500 stands for zero in the data rows.
Some points, one per row:
  440  481  446  328  578  591  499  371  595  595  584  593  628  432  581  644
  506  289  614  448  663  383  560  377  582  518  639  398  490  388  598  525
  509  513  475  609  516  461  419  512  500  540  490  567  495  464  506  580
  408  390  479  449  387  397  687  513  481  307  627  624  504  475  550  544
  514  662  414  531  510  544  354  429  567  555  498  460  509  535  423  506
  591  356  620  562  534  469  563  476  493  451  526  456  425  422  490  409
  649  672  409  715  570  653  223  573  498  728  642  683  395  553  167   82
  483  461  506  461  392  440  632  563  413  379  406  468  440  525  487  466
  457  472  503  427  491  562  574  486  500  512  513  505  540  512  582  467
  475  589  522  330  393  504  847  470  548  463  503  495  558  500  562  462
  584  754  333  667  492  395  233  561  530  536  522  552  418  624  292  315
  456  530  527  491  431  432  515  548  448  491  483  399  465  505  483  517
  509  358  545  396  430  753  654  508  605  656  618  677  599  312  576  431
  507  438  538  508  555  332  685  557  429  323  450  476  456  424  479  532
  480  555  478  510  469  435  443  445  563  388  521  487  433  529  472  541
  504  484  523  493  522  509  512  483  518  497  506  481  503  488  521  514
  504  557  491  575  510  422  450  478  522  443  420  448  490  546  455  608
  527  597  417  599  624  458  378  460  496  572  520  393  590  653  291  449
  475  356  533  448  483  635  575  471  563  580  597  555  548  614  532  444
  527  375  615  460  517  575  618  470  490  551  549  421  463  481  578  491
  497  511  512  549  504  519  458  510  541  523  546  533  431  430  507  503
  482  536  490  461  486  527  509  511  454  486  462  521  557  638  545  502
  494  487  531  532  495  469  465  552  424  491  463  515  475  487  547  529
  525  450  494  480  487  610  604  532  535  525  597  521  544  352  492  375
  620  372  728  584  630  554  425  482  490  644  640  477  470  391  534  518
  422  559  448  462  385  525  444  517  527  508  445  614  573  508  588  683
  549  502  516  574  485  467  456  565  509  431  489  425  294  437  458  503
  461  490  551  479  538  596  494  494  588  547  540  543  570  401  547  668
  483  473  527  467  548  470  519  463  527  515  493  459  482  489  536  594
  527  415  540  513  506  541  597  528  570  498  559  492  503  369  493  477
  474  653  479  508  472  363  459  453  581  394  430  533  416  530  425  555
  478  493  551  563  506  458  525  506  536  480  495  511  481  417  503  527
  553  473  546  592  540  404  439  474  491  428  441  429  406  496  441  554
  491  528  474  506  484  456  432  524  468  489  487  525  476  504  474  537
  540  505  531  568  516  475  390  538  511  478  551  629  473  412  515  499
  551  514  544  568  571  495  446  463  518  536  534  490  460  493  461  411
  593  503  543  559  562  406  569  474  546  342  516  263  210  583  342  377
  539  547  419  554  643  519  307  506  523  601  496  478  498  603  359  412
  649  188  783  526  324  917  847  503  667  962  656  704  514    0  553  380
  513  399  620  550  537  572  623  538  618  531  540  581  541  273  556  459
  456  617  483  521  452  431  425  401  509  434  486  451  459  526  515  604
  469  451  508  478  596  420  488  517  421  499  423  455  470  604  613  609
  460  573  433  451  563  388  382  382  479  576  548  385  473  706  467  457
  457  569  505  451  565  524  328  563  374  620  574  645  539  507  580  474
  551  448  507  456  411  522  664  441  625  480  551  491  545  435  383  589
  406  534  452  468  393  420  537  501  395  416  383  570  655  585  587  619
  479  504  516  528  497  478  500  549  474  473  468  480  494  501  545  486
  393  415  474  326  443  591  636  483  305  511  441  533  605  613  611  532
  467  508  499  491  512  419  549  498  511  440  517  419  409  492  515  433
  372  631  443  562  406  416  392  527  481  480  446  744  446  503  494  648
  581  438  569  549  558  398  509  453  567  383  485  451  370  442  471  443
  509  526  491  514  490  467  483  509  484  469  487  493  462  527  495  503
  465  556  490  490  506  494  500  480  547  533  515  481  473  496  469  508
Then 10 other points, each followed by its number:
  480  477  509  551  506  445  487  512  470  447  467  491  441  517  470  510 0
  559  421  512  482  437  576  501  631  458  490  519  718  545  363  612  502 1
  434  531  467  458  401  565  532  529  553  504  502  602  714  352  572  598 2
  548  616  474  550  471  382  564  424  579  448  546  538  346  492  425  472 3
  384  531  452  312  433  702  650  436  479  607  543  639  646  478  596  545 4
  449  492  508  518  472  429  434  462  437  474  442  539  507  519  535  629 5
  483  506  486  506  370  543  462  521  392  466  495  664  588  394  574  633 6
  531  399  549  613  718  271  456  526  501  466  427  250  432  593  472  550 7
  500  434  553  486  507  468  570  477  483  442  508  451  522  507  517  513 8
  490  547  482  589  490  374  428  499  489  433  439  480  452  529  521  556 9
Which of these numbered points is nearest to each point below by angle, seen from the average point of the first points? Its number follows each.
  536  282  638  509  485  502  543  583  505  571  584  511  487  334  576  512 > 1
  560  473  537  598  384  551  383  494  424  457  397  683  635  342  563  663 > 6
  496  535  461  508  464  525  496  502  534  495  498  547  542  455  491  548 > 2
  464  498  480  505  489  468  486  508  474  489  473  524  504  510  506  559 > 5
  436  445  542  510  461  476  686  524  460  420  547  490  448  472  540  477 > 8
  526  571  529  624  530  343  324  449  585  475  406  464  395  462  498  658 > 9
  498  527  504  524  554  457  452  525  470  500  486  399  482  566  495  521 > 7
  398  525  669  483  578  229  400  441  327  347  406  680  519  450  775  896 > 5
  471  548  473  573  530  379  437  462  517  440  444  451  489  548  507  633 > 9
  567  504  417  601  714  471  329  507  468  591  470  406  483  675  321  343 > 7
  582  398  589  589  580  505  459  522  564  587  534  469  461  425  535  555 > 7
  604  420  621  635  483  590  557  552  544  553  585  564  441  347  442  359 > 1
  489  533  499  530  503  453  461  520  485  457  479  487  498  496  505  556 > 9
  506  442  506  435  436  584  499  550  463  544  463  589  496  419  545  505 > 1
  813  583  524  498  367  336  780  545  473  322  604  386   95  452  263  312 > 3
  474  643  381  597  557  475  290  414  541  520  435  471  462  582  418  585 > 9
  472  518  496  501  507  475  444  493  475  477  464  542  511  490  536  580 > 5
  529  526  501  482  494  440  432  503  506  478  471  480  457  517  500  552 > 9
  453  501  458  458  369  521  454  553  392  531  448  598  564  507  483  546 > 6
  500  572  570  455  490  504  538  455  595  557  580  511  639  351  624  732 > 2
  416  503  478  401  454  530  583  487  442  530  473  557  552  556  575  537 > 4
  519  532  509  552  551  518  462  451  623  552  567  495  431  379  468  513 > 3
  412  647  374  519  422  313  448  513  434  361  387  407  410  677  439  638 > 9
  503  440  589  530  536  595  573  524  553  496  493  578  529  392  547  457 > 1
  448  438  523  399  520  387  686  505  406  409  473  353  507  578  591  441 > 8
  470  576  433  370  607  484  383  388  332  528  421  519  625  600  642  745 > 5
  466  373  573  372  602  414  708  460  362  431  510  386  458  606  576  474 > 8
  483  521  457  513  472  543  436  498  533  509  505  532  582  450  517  541 > 2
  463  438  540  403  542  600  559  503  467  541  583  505  539  495  603  510 > 4
  396  565  422  491  460  546  486  480  524  496  449  529  564  469  549  640 > 2
  589  487  513  536  542  431  518  425  640  404  455  498  442  458  486  522 > 3
  616  681  575  424  683  606  391  376  782  848  999  295  236  473  480  280 > 3
  577  424  613  587  560  677  484  447  618  578  654  566  421  293  500  403 > 1
  517  448  553  486  450  601  583  560  561  550  577  561  536  368  495  350 > 1
  550  476  511  451  477  467  590  500  506  478  507  471  519  484  567  471 > 8
  523  377  454  468  158  840  855  670  361  308  533  668  638  278  515  269 > 1
  487  513  440  521  530  392  406  506  432  434  396  479  457  555  500  579 > 9
  466  390  524  561  487  434  377  547  454  489  387  547  440  529  477  506 > 0
  567  451  568  554  559  455  511  500  520  451  495  466  465  468  507  488 > 7
  667  630  371  754  851  337   97  612  457  710  329  315  347  876  161  238 > 7
  643  511  415  672  849  378  272  567  347  503  451  175  345  984  171   99 > 7
  503  456  546  553  525  334  488  543  467  425  457  433  399  514  453  504 > 0
  469  458  524  559  548  277  495  512  446  348  407  360  408  595  443  591 > 0
  482  726  364  510  255  632  236  610  347  537  523  744  597  596  434  642 > 6
  490  502  499  511  493  494  456  500  537  510  474  535  495  503  522  557 > 5
  552  482  521  653  703  386  302  513  451  548  476  421  328  622  344  545 > 7
  558  454  507  505  469  480  594  546  484  458  485  485  477  508  532  493 > 8
  549  440  504  605  469  289  385  569  471  383  439  416  294  486  488  556 > 0
  591  643  241  682  895  357  135  482  386  582  366  162  492  999   88  173 > 7
  521  506  501  506  498  536  465  524  504  503  479  548  534  453  519  451 > 1
  466  448  542  439  519  635  570  470  529  601  570  533  553  425  538  475 > 4
  526  576  469  618  524  519  348  544  557  625  601  500  428  511  391  295 > 3
  556  551  415  530  589  533  372  489  503  584  475  438  518  631  378  366 > 7
  325  621  490  223  481  558  686  299  617  561  572  487  636  547  488  624 > 4
  644  518  446  610  712  404  347  533  369  527  414  328  399  811  307  330 > 7
  524  552  436  525  615  499  355  510  417  581  440  450  519  696  405  452 > 7
  522  469  479  497  459  499  543  559  430  476  491  532  493  521  506  478 > 1
  513  462  572  565  534  405  550  439  494  434  469  489  429  470  528  462 > 0
  458  649  434  490  476  519  355  353  685  538  559  546  534  401  485  647 > 2
  508  529  429  500  464  547  399  553  499  489  427  596  554  427  515  583 > 6
  608  527  458  615  746  421  230  516  374  466  402  270  381  873  224  256 > 7
